One turning vector, and how many ticks it has turned
The counts run from 0 to 201.
[-30 -10 -15 -15 -36 -22   1 -22   2  18   0  31 -16 -19  21 -15  32   5
  -7 -36   7 -12  -5  -5   0  -3  31  17   1  -6 -57 -22 -33 -13   0 -16
   2  24 -42 -21   6 -11  22 -38  11   0  -7  10   5  12  27  -2   5 -19
  -5  15   9   0   8  33 -12 -29 -36  50  -1   7   0   4   5 -16  23   9
   7   3]
40
[-31  -2  -5  -7 -35 -20  -7  15 -20 -16 -16  -5   1  -9   2 -11  27   3
 -30 -38 -23   0  10  -1   8  -1 -34  -3  28  21 -33   8 -19 -13  33  11
  20 -11  -7  28  33  33  39  -3   1 -17  -3  -2 -30  17  19   1  31 -34
 -28   1 -15 -13   0  42   8 -25  -5  14 -29 -12  17   8  15 -12  19   6
   7  18]
1
[-37   0 -27 -20  -6 -21 -26  -4 -11  16 -47  30  -1 -14   5   0  14  13
 -18 -32 -26 -15 -20  -7 -15 -14  18  22 -20 -13  -1   2  -8  -8  32 -30
  -7  17 -32   4  -2   8  49 -14   7  22 -16  32 -10   8   6 -13   5 -19
 -14   6  -5  31   6  38 -23 -12  17  32 -21  24  -3  22   2   6   2  27
   4   7]
98
[-15  25 -19  31 -23 -18   0  -3 -21  -4  10  27 -14 -63   2 -15  16  -6
 -35 -23 -14  -6  10  -6 -17 -32   5  17  -4  17 -36  24 -19 -35   9  -2
  21   2  -7  -1  23   5  48 -20   0  12  24 -32 -25   8   1 -12   4   2
   6  20  -6  25   7   8  18  -6 -13  22 -17  17  10  29   5 -11  35   7
  33   8]
172
[-20  10 -13 -36 -26 -11  -4 -16   7  -5  -1   8  -4   3  16 -20  45   9
  -8 -24   7 -23 -11  14  16  27  -1  -1  43   6 -44 -13 -34  -2 -11 -16
 -16  29 -22  -6  18  32  19 -15   3 -17 -16  -1 -19  16  31 -24  12 -11
 -14 -11  13  10  17  49   7   5  -9  29   2  -7  20  -8 -15  -1  10   0
  10  42]
47
[-22  -5 -32 -29   4  -4 -42   3  -3  -4 -26  15   3  -7  -4   6  11  27
 -41 -27 -27 -22  -2 -16   3  10 -12  -7  15  -6 -19  10  -3   4  26  -4
 -17   0  -2  33  23  24  27 -13   9  11 -13   1   7  27  16 -38  15 -20
 -18  19   2  30   4  40   2  29  32  30  -3  17  18 -13  -5   1  11  38
   3  39]
105
[-11  11 -56  10 -23 -23   4 -31  -2 -19 -35  13   0  16  22   0   2   9
 -12  -5  -7  -4  -1  -5 -31 -27  31  46 -17  -9 -48  15   3  -9   1 -16
  19  39  -7 -17 -13   3   2 -33   6  -4  -3  10  11  -1  15  -9  -6  -6
  -9  20 -16  21   9  15   1  12 -12  29  -6  34   0  30 -24  13  -1  26
  11  -4]
128
[ 24 -15 -15 -13 -34 -29 -38   3  -4  -8   6   5  27 -14  17   8  29  46
   8 -40   2 -21   4 -15  29   7  14 -12  31   5 -25 -28  -9  -8  18 -14
 -14  42   7  -4   7  18  17 -13  12 -14 -19   5  28   2  41 -14  10 -21
  -8 -13  -4   4  24  38   9   4  -5  32   0 -10  11  -3  -2  -1  29  -6
  19  38]
56
[-14   3 -45  32 -25 -12  -2  -2 -18 -26   4   3  -7 -28   8  14   5 -20
 -33 -23 -27   5  17 -10 -29 -19 -26  23  14  21 -43   6  13 -24  45   8
  41 -33  33  21 -14  14   7   0   2  25  12 -15   1  11  13 -13  17   3
 -16  -9 -35 -14   6  21   1   2   0  20 -26  15   9  25  11  14  10   6
   9  13]
166
[ 21 -11 -27  -9 -31 -19 -13 -25  -3  -6  -9 -10  24  11  26  10  24  37
  15 -28   2 -14 -25   8  11   4  11  21  20  -4 -20 -34   6 -12  20 -26
  -3  43  -4 -22 -27  13  23 -20   6  -8 -11  23  13  -6  31  -9  -6 -17
 -22 -19 -13 -12  23  35 -11  -2  11  42 -16   1   6  30 -14  14  12 -17
  18  21]
53
[-16  -5 -30 -20   4 -18 -33   1  -7   1 -33  20  11  -8 -10   3  17  19
 -19 -31 -26 -16   2 -12  32  15 -10  -6  11 -16  -8   0   0   4  24 -10
 -20  19   4  24   1  13  32   1   2   9 -30  11  17   9  20 -33   6 -24
 -16  13 -19  43 -14  32   0  49  33  30  -4  13  32   6  -6   9   2  24
  15  43]
103
[-41 -18 -34  -9 -18 -26  -3   3 -15 -10 -35  26 -17 -17  13 -10  21 -43
 -15 -18  -7   0  12 -20 -11 -13   0  27   2 -10 -14 -17   2   3  37 -31
   2 -12  11  27 -25  -9  20 -14 -10  11 -29  41 -20   2  25 -18   6 -15
 -21 -14 -28  14   3  51 -40   7  -1  25 -13  10  -3   8  10  17  -2  18
   2  19]
90
[-15  10 -23  13   2  12   3 -14  -6   0  32  13  -7 -32  -3   3  36   1
 -28 -32 -31 -10  -2  14  21  26 -26   0  20   9 -34  -6 -15 -22  12  -9
   8  -2   8   9   4  41  29   5  -6  33   5 -30   3  14   8 -29  16 -19
 -13 -10 -22  13  -9  17   2  25  18  27  -8  18  33  35 -13 -12   1 -16
  12  46]
17
[ -6   9 -30  -1 -30 -40 -16  -9   5 -16 -45  13   5  -2   7  -9  -6  21
   0 -44  -6 -15   4 -20 -20 -11   4  26  -6  13 -46   0  -3  -3  54 -20
  31  17 -11  16 -10   5  12  10   7   2 -27  35   9 -13  20  27  22  -8
 -17  13 -11 -10  11  20   5 -44 -21  19 -22  10  15  14  17   2   9  18
  27  23]
146
[ 24 -15 -21 -11 -33 -25 -22 -16  -6  -4   1  -5  26   3  17   6  30  46
  19 -32   0 -14 -12   6  22   7  13  13  25  -2 -18 -37  -1 -17  21 -24
 -11  45   6 -11 -23  12  21 -15   6 -16 -21  14  21  -3  35 -17  -7 -24
 -19 -18 -15  -2  18  32  -3   7  12  44 -10 -10   8  25  -7   6  19 -14
  19  39]
54
[  0  -8 -29 -31 -25 -15 -11 -22   9   0 -19  -8  18  14  32   3  27  28
   4 -28  -7 -16 -34  14 -22   2  19  24  20   2 -28 -26 -11 -15  18 -18
   0  26 -22 -24 -18  26  26 -24  16 -12  -8  17  -8  10  29  -6   6 -14
 -26 -20   1 -11  37  45 -11 -28   2  43 -17  -2 -10  21  -9  13   7  -2
   2  11]
51
[-20  -1 -24   1 -36 -14  16 -23 -30   6 -14   5  -3   7  -4  -3  22   4
  -4 -11 -21  15  -7  28 -11   5 -20  49   4  -2 -39  -8  -6 -39  25  -4
   8  13  -8 -18 -27  -4  56 -15   0  -4   6   2 -35  15  12 -21  -6  -7
 -19   7 -25   5  -2  20 -20   3  15  40 -29   1  15  50 -10  13   2  10
  25  -2]
186
[ -7  -4 -24 -38 -34  -8 -18 -19  11  -7 -15  -3   9  16  32   3  33  26
  -8 -31  -5 -23 -29  16 -21   5  12  23  21   9 -30 -16 -20 -13   7 -19
   2  21 -32 -20  -1  30  34 -28  12  -9 -10   9 -19  20  29  -7  16 -16
 -24 -19  11 -10  34  48  -3 -32  -5  39 -14  -1  -1   5  -4   6  11   1
  -2  12]
50
[  4  -9 -38 -13 -21 -14 -22 -13  12 -11  10   1   7 -12  38  17  14   9
 -16 -33  -4 -17  -9 -11 -21  -1   4   2  33  13 -24 -36   5   3  32 -28
   9  -8  18  11 -28  27  -7  -5   4  23 -14  16  19   7  40 -14  16 -12
 -25 -39 -11 -26  31  44 -16 -19  -5  32 -12  11  -2  -4   1  17  11 -16
   0  32]
61
[-12  -1 -19   1 -41 -20  13 -17 -31   4 -12   3   1   3 -12  -5  26   7
   4 -18 -19  14  -9  22   8  11 -16  44   8  -7 -35 -10  -4 -38  18  -3
   1  21  -5 -18 -23  -1  62 -14   0 -15   0   2 -27  13   5 -19 -11 -10
 -12  14 -28   8   0  12 -12  14  21  48 -27  -5  22  45  -5   2   8   4
  30   7]
187
[-31   2 -20 -25  -4 -17 -29  -3 -12   7 -47  28  -1 -23   3 -12  17  14
 -27 -33 -25 -19 -19  -5 -15 -12  12  16 -20  -4   3  12 -13 -12  23 -32
 -13  14 -31  10   7  14  62 -16   5  17 -19  28 -19  10   6  -9   8 -16
 -13   4  -2  33   6  40 -15 -17   9  24 -14  15  -2  12   6   0   8  23
   4  15]
97
[-22  -5 -11 -13 -39 -23   3 -26  -3  18   2  36 -14 -29  13 -19  37   6
 -14 -29   6 -11  -2  -5   3  -6  35  18   7  -6 -49 -12 -25 -14  -6 -17
  -3  30 -43 -22   6 -15  25 -38   6  -5  -1   7  -8  10  21 -13   5 -18
   0  18  10   9  11  26  -5 -20 -26  40   3   2  -5   3   1 -23  32   4
  21   6]
39
[-44  13 -24 -11 -43  -6  14 -18 -17  -2 -18   8 -14   3  -1  -7  21 -15
 -17  -8 -24  10 -13  17 -25  -4 -16  40   7   5 -40   8 -20 -35  19  12
  20 -10 -24  -8  -5   8  49 -17  10   1  11  -8 -41  24   8 -18   3  -6
 -23  10  -9  -3   7  32 -14  -5   0  45 -26   6  13  26  -4   9   6  22
  11  -9]
184
[-28   6  -1  -5 -36 -25 -12  11 -24 -23 -19   2   5 -11   3 -14  33   2
 -24 -34 -24  -1  12   1  18  -3 -31 -10  29  14 -36   6 -25  -7  28  12
  13   1  -8  32  34  28  40   1   4 -24 -10  -7 -27  10  17  -6  21 -36
 -25   4 -19  -4  -7  38  16 -10  -4  20 -25 -16  20   6   3 -13  17   6
  17  21]
0
[ -5  -6 -17   6 -26  -9  24 -34 -13   9  24  26  -5 -26   0 -21  37  -4
 -11 -16   5 -11   5  13  16   7  16  33  29  -8 -52 -23 -10 -27 -21 -23
 -10  37  -3 -19  -2 -10  28 -48 -12 -13   0  -5 -18  17  19 -31 -11  -7
   2   1  -3  20   7  17  -8  12  -4  39  -2  -4  -4  27 -15 -10  27 -16
  23  34]
36
[-16   6 -28  15   0   8   7 -12  -5   0  26  13  -9 -25  -4   4  33 -10
 -23 -35 -36  -3  -2   4  20  21 -25   0  19   5 -34 -12  -9 -19  22 -11
   6 -10   6   7  -8  36  19  12  -8  40  -5 -23   9  10   7 -24  14 -22
 -18 -12 -31   6 -10  12 -10  25  17  35 -14  14  31  38 -12  -5  -1 -22
  14  47]
16
[ -3  13 -57  17   5 -12  -1 -21   9 -22  -7  27 -13 -12   2 -15   4  -9
 -29  -4  -2 -22  16 -17 -14   8   7  22  20  -6 -62  14   1  -1 -21 -27
   0  22  19  10   6  20  -7 -24 -11  11 -10 -13   9  13  16 -33  -3   3
  -7  16  -5  37   6  13   8  38   1  21  13  32  20   6 -31   2   3  15
  15  49]
122
[  8  11 -31   2  -8 -16 -40   3   4 -11   7  18   5 -55  40  10  27  19
 -21 -28  -6 -25  -8 -18 -30 -35  49  -1  -8  14  -8  -6 -18  -8   3 -31
   8  22  -8  -5   9  32  17 -17   8  21  -4  -5  13 -15  25  -9   7 -10
  -1 -21   4  14  31  37  10 -17 -16  23  -7  29  -9  15  -4   1  24  -3
   8  20]
68
[  1 -14 -24 -24 -25 -21 -39  -1   6 -14   5   9   6 -15  35  12  21  25
 -16 -41   2 -23  -9 -21  -8  -3  14 -14  28  13 -30 -28 -12   0  32 -11
   7  -3   3  10   0  18   0  -9  16   8 -10   9  26   8  44 -15  22 -20
 -18 -17   6 -25  30  52  -2 -19  -8  30  -8   2  -1 -23   7   2  23   0
  -2  26]
59
[-15  15 -20   5   0  13  -5 -10  -3  -1  34  14  -7 -33   1   1  34   3
 -42 -30 -36 -17  -5   8  18  18 -22   1  27   7 -34  -2 -16 -26   0  -5
   7  -6  -2   5  21  47  34  -3   2  26  10 -38  -1  14   4 -29  13 -16
 -14  -2 -12  20  -2  21   9  23  18  25 -14  17  23  29 -16 -13  15 -19
  17  43]
18
[-30  -3 -28   9 -17 -13  -8  -9   1  13  12  17  -9 -33   8  17  15   5
 -24 -48 -32   0  -8 -11   3  -1 -17   4  -4   8 -36 -22 -13 -13  49 -10
  23 -24 -11  10 -16  15  21  14  12  46   5  -1  24  10  11  -4  33 -28
 -19  -4 -28 -20 -11  15 -18 -16   4  30 -34  22  18  28  14 -16   9  -7
   5  20]
13
[ 19  17 -40  26 -17 -18 -17  -2 -16 -27 -18 -13  23  -8   7  14   9  34
   0 -27 -28  -3  -6   1  -9 -23 -11  23  -7  17 -22  12  15 -30  42  -6
  29  26  25   4 -13  28  32  15   5  15   1 -14  14 -15   8  -2   6 -10
 -15   1 -41   7   6  12  17   5  18  19 -31  20  21  54  -6  14   5  -6
  31  16]
158
[ -3   4 -44  19 -32 -35   4 -24 -10 -22 -35  15  10  15  10 -11  11   9
   3  -5   2  -7  20  -3   1 -17  22  36  -5 -15 -58  12   3  -2  -1  -9
  13  49  10  -9  -5  -5  -7 -26  -6 -22 -12   4  19  -8  15 -10 -13 -14
  -6  28 -30  29   0  16   7  32  -8  34   3  21  15  30 -22   9  -4  21
  26  13]
130
[  2  -2 -38  22 -18 -17 -23   4  -8 -23  -4  14   3 -36  35  12  37  -7
   4 -10  -5  -2  14 -11  13 -33  15  -3  10   3 -17  -9 -12   3   8 -11
  12  20  38   4  -7  23 -13   1   1  15 -17  -7  24 -20  37 -23   3 -27
  -8 -26 -38  16   6  40   1  47 -16  29   3  19  10  21 -14  15  -9 -10
   7  28]
73
[-23 -10 -25 -14 -37 -20  17 -31   5  -2  -5  21 -10   7  19  -8  42 -10
  16 -20   2  -8  -1   8  24  26   3  19  28 -10 -53 -33 -28   7   8 -18
   1  28  -6 -18 -22   4  -6 -12   2  -4 -26  18   5   2  30 -23   5 -27
 -17 -10 -17   1   0  36 -21  14 -16  48   0  -2  26  13 -10   2 -10  -5
  13  32]
44
[-14  22 -52   7  -3  -9 -12 -25  10 -19 -21  24 -10 -11  14 -12   3   8
 -41  -2  -8 -26   4 -10 -39 -16  23  29   1  -4 -54  29 -11  -6 -20 -16
  10  26 -12  -3  17  23  14 -43   1  -5   1 -12  -6  16   7 -19  -1   9
  -3  26  13  35  25  21  13   0 -13  22  10  40  -3   1 -21   1  14  28
  13  17]
125
[-35 -19 -37  -6 -36   0   8 -30  -8   4  23  18 -16 -15  18   6  27 -17
 -44 -13  -8   0   1  -3 -15  -8   0  12  21   4 -55 -18 -10 -15  -1   9
  14 -24 -10  -1  -1   0   3 -47  12   7  19 -18  -6  37  33 -34  12 -11
 -13   3  -9 -17  12  36 -14  -1 -14  44 -10  13  -8  -1  -7 -10  24   3
  -3   2]
31
